A state moves one step at a time under one of 6 hidden systems, and each row is a state written as 20 numbers. Each run below is a few steps of one system.
Riki, path 1, 8 rows:
[[  1  -2  -3  13  15 -49 -52 -15 -79  11  -2   7  -6 -15  68  16  50 -17
   38  24]
 [-22  -4 -17  -3 -12 -48  -2  31 -46 -17  -3  -2 -60 -23  68   0  39 -41
   42  34]
 [-19  40  -8 -27  17 -67 -21  17 -42   4  35 -15  -1 -23  76  10  23 -10
   42  11]
 [-12  -7 -22  19   7 -26 -43  23 -70 -12  42  -5 -43 -23  44  39  18 -29
   35 -21]
 [-11  16  -9 -25   8 -43 -11  57 -13  12  21 -12 -65 -53  45   8  36   8
   21   4]
 [  2  18   8  12  43 -46 -66   1 -53  19  23   1  -7 -35  36  22  33  23
    9   1]
 [ -7 -35   2  22  12 -41 -21  28 -43  -9  -5  28 -72 -32  24   8  33 -14
   10  19]
 [  0  26   6 -21  46 -70  -5  31 -16  12  -2   7  -8 -28  60 -21  37   2
    9  34]]
Riki, path 2:
[[  3   0  44 -32  19 -37  20  -8  39  24  -6  42  10 -16 -38 -14 -21  54
  -30  13]
 [ 21 -14  -9  43  62  27  -5 -17 -12 -11 -17  28  22  33 -44 -16   1 -30
  -40  -6]
 [ 28 -43  20  17 -25  -9  55  40  52 -20 -18  10   4   2  14 -30 -29  -7
  -11  18]
 [ 42   9 -15 -34  13  16  14 -32   3  39   7   6  70  36  18  -4   9  -3
   -6 -24]
 [ 11 -30 -21  52 -43  59  -7   2   8 -21 -22 -36  -7   9  -3   1   1 -24
    1  -5]
 [-10  15  15 -54 -53  -3  27 -23  35  33 -15  -8   6 -10   5   0   3  40
   14  19]
 [-26  34 -17  21  17  36 -33 -59 -29  -5 -14 -11  25  26 -40  10   7 -12
    0   5]
 [-40 -17  18  11 -38 -11  36  15  26 -39  -6   8 -40  -8 -29  -9 -41  -3
    8  23]]
mupi, path 3, 8 rows:
[[ 27  -1 -35   8  11  41 -14  -5 -19  17 -18 -19   9  20  19  -5  44 -33
   -2  -6]
 [ 11   7 -17  -6 -29  12   7  35  21   5   3 -43 -10 -19  51  -2  19  -4
   17   0]
 [-11  23  -3 -24 -21  -8 -31 -25 -23  29   3 -15  -7 -15  20  22  27  21
   27   4]
 [-39   5  -5  21 -15  12 -24   9 -13 -15   3 -16 -52 -24 -23  16   1   3
   12   4]
 [-36  10  10 -24   5 -51  18  11 -11 -15  18  24 -22  -8   5   0 -12  -4
   19  17]
 [-15  11 -19   5  42   6  -7 -13 -32 -11  22  19   1  23 -30   9  -7 -27
   -8 -18]
 [ 17 -13 -10   7  25  -5  22  53  16 -12  27   0  -2  -1   8  -6 -17 -16
  -17 -26]
 [ 27  14   2 -20  35 -14  -9  -2  -3  33  13   5  32  -3  18   0  16  20
  -13 -12]]
Fubas, path 4 (8 x 20):
[[ -5 -16  -4 -30 -44  -7  62  19  21 -13  24   6   0  16  12   5 -41 -18
   17 -13]
 [ -8  52 -13 -44  50  -1 -18 -19 -13  30  29   0  17   6 -16  12  10  16
   -7 -25]
 [ 10 -31   9  55 -19  32 -19   1   3 -29  21  -8   8   4 -29  18 -47   8
   -7 -31]
 [  3 -11  26 -52 -27 -31  24  -2  24  38  -6  23 -17 -26   0  -1   3  50
    2  11]
 [-12  31  12  47  50   8 -46 -34 -11 -10 -23  -4  22   4 -36 -14   8  14
  -21  25]
 [ 15 -56  21  19 -44 -15  50  10  18 -22 -15  26   5  18  10 -13 -32 -16
    6  15]
 [  1  45 -15 -60  55 -14  19  -1  14  31 -10   9   4   1  -2 -28  37  -2
  -17  11]
 [ 19  -3 -10  66  13  37 -20   4  -7 -32  18 -31  43  24   4   2 -27 -26
   -8 -25]]
fomi, path 5 (8 x 20):
[[-19   8  28 -33 -42 -46  23 -27  12   7 -10  15  18  -6  20  -3 -10  28
   26  36]
 [-16  28  -6  57  27  21 -40 -25 -19 -29 -21 -24  20  11 -14 -10   7 -18
   -2  21]
 [-20 -26 -16 -20  -6 -27  44  22 -20 -22  20  33 -38  12   5   5 -16 -47
   13  -6]
 [-19  59   2 -38  23   3   6 -23  22  15  11 -13  37   9 -27  -4 -18  28
   -8  -4]
 [ 10 -19 -32  39  20  46 -34  25 -27  -5  18 -16 -39  -4 -15  23  13 -23
   -6 -38]
 [  0 -32  22 -58 -30 -29  43   5  22  31   3  38 -30 -14  -9   7  -7  33
    1  -3]
 [ 11  29  21  47  28  11 -56 -21  11   4 -12 -29  41 -15 -10  -6   1  45
  -18  12]
 [ 24 -69  -7  28 -10 -14  14  20 -33 -12  -4  40 -33   8  20   6  10 -46
    7  -1]]
mupi, path 6, 8 rows:
[[-18  38 -15 -93  15 -13  38 -16   2  37  31  19   5  15 -11  11  -3   4
    7 -21]
 [ -2  19  -3  47  13  39 -40  -2   0 -20  42 -30  27   1 -36  27 -48  21
   -6 -49]
 [ 26 -51  33 -23 -13 -40  26  37  24  22  18  42 -27 -32  -3   6 -20  42
  -13 -15]
 [-19  48  18   0  57  -2 -26 -42   7  10 -29   4  26   1 -51 -24  12  32
  -32  31]
 [ 19 -61  21  81 -15  -7  -4  13  -2 -46 -13  14   5   3   8  -6 -28 -20
   -5  14]
 [ 13  -9 -10 -62  15 -17  57  -8  11  35 -37  40  -9  20   4 -30  42 -19
  -14  29]
 [  0  44 -23  39   8  48 -22 -21   3 -25  -7 -54  57  31   9 -12  -4 -24
    4   2]
 [ 42 -67  -1 -12 -67   2  23  24  -1  23  16   9 -17 -11  47  24  -1  -2
   20 -33]]
mag, path 7, 8 rows:
[[ 12  -1  16 -46   8 -25  49   8  37  20   1  28  18   5  -5 -22 -14  19
  -17   6]
 [ 12  10   1  -3  -1  29   1 -53   7  12 -22   0  54  33 -18  -9  -2   6
   -9   6]
 [  0 -28  10  -9 -29  19  48   6  41  -8  -6  17 -14   7 -36 -10 -34   2
  -13  -4]
 [ -3  26  20 -45   3 -26  20 -32  23  27 -22  13  36   4   3 -18   6  29
   -2  32]
 [ -6  -7   9  36 -15  30   8 -39  12 -24 -20   1  34  32 -39  -5 -31  -6
   -9   8]
 [-11  -8  13 -36   7 -26  57  22  36  -2   0  34 -17  -1 -23 -20 -22   6
  -17  11]
 [  6  38   5  -9  25   5  -7 -43  11  15 -16  -6  66  21  -4 -17   3  11
  -10  16]
 [  1 -34  -3   9 -18  34  30  -2  16 -16   7  19  -2  22 -48   4 -44 -11
  -15 -26]]
Zan, path 8:
[[ -3   7 -20  18 -46  34  45  20  45 -32 -36 -40  13  20  22 -35  -6 -39
   10  32]
 [-19  19 -34 -38 -39  39  52 -28  24   1 -38 -19  11  41  -3 -18  12 -41
   15  25]
 [-23  39 -40 -21 -10  50  36  16  35 -20   6 -43   3  25 -17 -15 -15 -32
    2 -12]
 [ -1  -4 -16 -38 -62  35  49  -5  32   4  18 -17  19  24   2   8 -31  -7
   16 -23]
 [ -4  21  -5 -32  -9  48  32 -20  46  14  -4 -10  26  26 -48 -10 -23  15
  -22 -17]
 [  8  -3  10  13 -25  17  37  15  53 -21   6 -17  43  15  -6 -16 -51   9
   -8  -8]
 [ 19 -12   3 -11 -20  22  42 -33  29   5 -29  17  51  42 -16 -21 -16  -6
  -11  12]
 [ 15  16 -16   7  27  27  36  18  44 -17 -19 -16  32  27 -11 -38  -8 -26
  -27   5]]
Zan, path 9, 8 rows:
[[-34  57  -8 -13  26  10  12  12  32 -21 -14 -29  -4  -3 -23 -31  -2  -2
   -8  27]
 [ -5 -12  -9  15 -53   6  17  -4  -8 -29  20 -13  20  20  29  15 -29 -29
   35  -7]
 [-15   6 -20 -49  15  25  35 -26   3  23 -12  26 -13  27 -51  -6   9 -16
  -14  -9]
 [  7  34  -5   1   8   1   8  43  31 -11  39 -37  26 -10  22  -2 -29  10
    1 -23]
 [ 25 -47   4  -4 -53  26  10 -39  -6  21  -5  19  22  20  -6  24 -10   7
    4 -19]
 [ -1  22   7 -12  39   9  19  17  48   6 -23   1  -5  -6 -44 -35   2  21
  -40  12]
 [ 20  -3  13  32 -31 -15   0   5  12 -21   8 -26  51   3  51  -5 -24  -3
   22  12]
 [  3 -25 -18  -7   3  34  21 -38  -8  11 -44  31  -9  35 -43 -12  26 -30
  -19  13]]
fomi, path 10 (8 x 20):
[[ -8  36  31 -43  15 -49   6 -36  10  27   1  18  48  -4  13  -8  -4  42
    4  26]
 [  9   8 -29  55  51  28 -45   0 -37 -14 -14 -17  -9   8   1  -5  39 -40
   -8   2]
 [-10 -15  -5 -68 -11 -52  54  27  -6  13  17  35 -39  -4  29   0   7 -17
   20   6]
 [-14  74   1 -12  30  13 -46 -37   6  20  -5 -37  46  -6 -11  -2  15  38
   -4   8]
 [ -1 -44 -30  29  -5  15 -22  26 -48 -10   1   6 -76 -13   4  22  30 -41
    8 -13]
 [-25  16  39 -66 -14 -62  31 -16  25  23  -4  33   0 -16  -4  -8  -9  49
    8  29]
 [  4  32  -4  69  54  21 -80 -24 -33 -13  -4 -28  29  -2  -9   4  13   2
  -12   0]
 [  4 -58 -16 -32  -6 -38  52  26 -30   1   3  60 -63   8  13   1  13 -48
    5   0]]
mag, path 11 (8 x 20):
[[ 25 -29 -16 -14  14  -6  34  34  -4  -2  43  25   0  17   7   8 -26 -29
   -8 -43]
 [ 29  17 -24 -35  18  30   0  -8   9  49 -19  -7   5   4   9  -8  51   4
  -16  -6]
 [ 13 -22   0  17 -62  39  -8  -9  11   4   3 -27  11  -1   7  22 -19  18
   17 -23]
 [-22 -21  13 -34 -36 -30  17 -17 -11  16 -20  31 -47 -15  -2   6  16  12
   16  27]
 [-16  27  19  45   3 -11 -24 -14   6 -24 -37 -26  22  -9  14 -25   4   8
    3  51]
 [-19 -14  -1  16  10 -30  24  18 -16 -44  34  24   3  19  -2   1 -49 -35
    8  -6]
 [  0  37 -23 -29  66   2  12  16   8  13  -5   1  -9   6 -10 -26  31 -17
  -23   6]
 [ 18  17 -17  11  -5  41 -12   5  13   4  32 -39  40  10   2  18 -23   7
    0 -49]]
Fubas, path 12 (8 x 20):
[[-17 -13 -31 -26 -11 -13  37  45 -19 -16   9  10 -67  -1  27  -1  15 -57
   19   3]
 [-13  40 -29 -11  41 -21 -28  35 -34  -2  47 -27 -17 -16  40  16  20 -18
   19 -19]
 [ 14 -45 -18  31 -21  18 -35  16 -42  -2  36  -5 -39 -13  13  45   0 -17
   18 -46]
 [-21   1   4 -22 -19 -16 -11  36   4  19   6 -11 -79 -54   5  15  25  32
   12   6]
 [-17   8  13  53  14 -31 -67 -14 -45 -14  -9  -6 -12 -29  19  16  22   9
   17  28]
 [ -5 -62   3  18 -26 -21  22  15 -24 -19 -25  36 -63  -7   4  -3  12 -32
    8  27]
 [-19  39 -12 -20  55 -43   4  48  -5 -11   2  -4 -30 -21  32 -25  32 -19
    2  27]
 [ 31 -29 -26  50  21   2 -28  18 -50 -16  29  -1  10  13  39  19   7 -49
   11 -28]]

Name the system that made each run.
path 13:
[[  4 -24  18  -3 -27 -24 -18 -12 -17  24 -12  12 -27 -28  16  16  23  33
   13  17]
 [-42  24  -2   6  11   3 -11 -10  -2 -15 -31  -6 -38 -11 -31 -13  15  -3
    1  39]]
	mupi
path 14, 2 rows:
[[ 17 -52  29  44 -37 -38 -20 -30 -41 -10  -6  21  25   6  47  17  -9  -8
   30  23]
 [-22  -6 -21 -44  23   3  38  14   5  14 -35  32 -78  -5 -35 -24  41 -28
  -22  24]]
	Fubas
path 15 (2 x 20):
[[ -4 -10   3  15 -23   0 -15 -54 -32  -3   2  14  34  28  -2  18 -13 -10
   18   1]
 [-29   5 -25 -25 -20  14  41  16  13 -16 -10  -7 -39   7 -10 -10   0 -35
   10  11]]
	Riki
path 16:
[[  6   6  20  18  -8 -37 -12 -18  -7  -5 -14  -5  45   4  45 -10   4   8
   17  35]
 [  0 -24 -23 -10   3  26  29 -18 -11   6 -31  31 -22  27 -28 -12  23 -38
  -12   6]]
	Fubas
path 17:
[[ 44 -28   0  45  26  33  -2  40  37   0 -31  -8  -4 -12 -13 -25  16   7
  -44   3]
 [ 48 -33  34  -1 -16 -13  11 -25  23  34 -30  23  42  -1  15 -12   9  35
  -16  19]]
	Riki
path 18:
[[ 27 -26 -28 -39 -78  43  59  39  51  28 -27 -33 -29  -6  40 -12  30 -15
   12   0]
 [-26  94 -29 -28  11  22 -49 -43 -19  24 -13 -63  29  -5  27   3  53  10
   23  17]]
	Fubas
path 19:
[[ -7  16 -34   8  -8  62  -5  28  25   3 -49 -45 -62 -21 -12 -22  53 -16
  -11  19]
 [-21  27  11  -5 -40 -56  -6   0 -15 -17  12 -30  21 -15  78   3  -2   3
   55  36]]
	mupi
path 20, 2 rows:
[[-18   1 -30 -20   6  31  -8 -44 -44  14  29  22  -3  32 -47  36 -13 -17
    4 -40]
 [-17   2   0 -16  28   9  18  34  34   1  -3  13 -56 -25 -56 -11  -3  20
  -31  -6]]
	fomi
path 21 (2 x 20):
[[-64  68 -21  -8  40  13  23  -4  23 -38 -48 -18 -20  17 -45 -50  12 -33
  -15  59]
 [  5   3  -5   9  -9 -40  31  -6 -24 -38  45   7  78  48  61   3 -50 -48
   36  -8]]
	Fubas
path 22, 2 rows:
[[-38  21 -41 -24 -60  28  -8 -51 -52  -4  19 -25   2  27  14  40   2 -41
   55 -15]
 [-72  23 -22 -45 -29   6  13 -10 -15 -18  32  -2 -59  -2 -42  32 -27 -12
   30 -16]]
	Fubas
path 23 (2 x 20):
[[  2 -21  20  25 -61  17 -21 -47  -5   2  -8  -9  21  -1  -7  23 -21  31
   20  -1]
 [-27 -17  13 -30 -41   9  39 -11  26   8 -29  18 -47  -6 -43  -7  -3  16
   -1  23]]
	mupi
path 24, 2 rows:
[[ 16  18  31 -56  20  -6  29 -30  51  49  -8  25  42   4 -45 -15 -12  67
  -36  -3]
 [ 31  -9  31  86   4  10 -23  13  34 -38   6 -26  74   7   2 -16 -51  19
  -22  -2]]
	Zan
path 25 (2 x 20):
[[ 28 -40  -7  59 -35  14 -24  39  -6 -25  36 -30   8 -12  38  27 -29 -11
   16 -39]
 [  5 -32  12 -35 -54  15  55 -50  23  22 -41  29  14  36 -23 -10  -5   3
    0  25]]
	fomi
path 26, 2 rows:
[[ 26  48 -28  11  10  58 -22  -7  26  21 -23 -62  46   7  22 -17  36   4
   -8  -1]
 [  6 -17 -12   3 -86  47  12 -40   8   8 -24 -27  25  23  14  15  -2  -9
   31   3]]
	Fubas
